Some points, one per row:
np.array([-6., -43., -10., 17., 87., -43., -43., -15.])
np.array([-4., 6., 11., 35., 121., -10., 6., 9.])
np.array([-27., -17., -8., 53., 82., -53., -24., 0.])
np.array([-6., 7., 34., 68., 41., -7., -14., 13.])
np.array([10., -18., 127., 12., -29., -26., -33., -28.])
np.array([6., 102., -17., 14., -3., -47., -20., -17.])
np.array([57., -3., 4., 13., -2., -29., -50., -4.])
np.array([15., 83., -9., 6., -26., -27., -16., 6.])
np.array([-30., -22., -25., -22., 17., -9., -34., 7.])
np.array([-26., -5., -21., -9., -3., 113., 42., 11.])
np.array([-7., -11., -18., 1., -7., 51., 54., 3.])
np.array([-29., -12., -4., 46., 118., -47., -35., 3.])
np.array([51., -13., 1., -10., 0., -17., -7., -10.])
np.array([14., 1., 20., -24., -34., -18., -18., 18.])
np.array([78., 15., -9., -17., -7., -13., -51., -2.])
np.array([-16., -31., -16., 5., -48., 127., 38., -22.])
np.array([11., -24., -2., 9., -34., 85., 46., -1.])
14 more points follow, each with its number after it:
np.array([-16., -34., -16., -18., -25., 64., 43., 41.]) 0
np.array([9., 60., 22., -7., -7., -15., -50., 5.]) 1
np.array([57., -24., -33., -12., -1., -42., -16., 22.]) 2
np.array([11., 16., -15., 8., -33., -59., -12., -2.]) 3
np.array([-23., -30., 44., 16., 31., -62., -12., -10.]) 4
np.array([-44., -31., 6., -38., 3., 9., 47., 12.]) 5
np.array([-31., -12., -33., 1., -49., 10., 67., 44.]) 6
np.array([1., 16., -26., 8., 88., -47., -34., -27.]) 7
np.array([-4., 6., -33., -15., -32., -33., -26., -12.]) 8
np.array([30., -10., 15., 15., 6., -62., -45., 19.]) 9
np.array([49., 46., -31., -35., -40., -44., 0., 11.]) 10
np.array([-46., -11., -28., -33., -39., 86., 31., 3.]) 11
np.array([-11., -8., -33., -32., -35., 47., 74., 37.]) 12
np.array([0., 10., -36., -25., 17., -4., -15., -32.]) 13
Which of these numbered points is nearest to each point below, ignoring the 2 directions in which the first points spread most? Its number follows each.
np.array([-39., 15., 1., 15., -31., 127., 37., -12.]) > 1
np.array([4., 0., -37., 19., -24., -5., -52., -26.]) > 8
np.array([-45., -19., -31., 9., 1., 1., 53., 42.]) > 6
np.array([13., 22., 66., 16., -23., -21., 7., -29.]) > 4
np.array([-34., 7., 67., 4., -38., -8., -14., 12.]) > 4
np.array([-38., -22., -11., -31., 0., 9., 69., -3.]) > 5
np.array([-13., 99., 21., 9., 4., -6., 4., -16.]) > 1
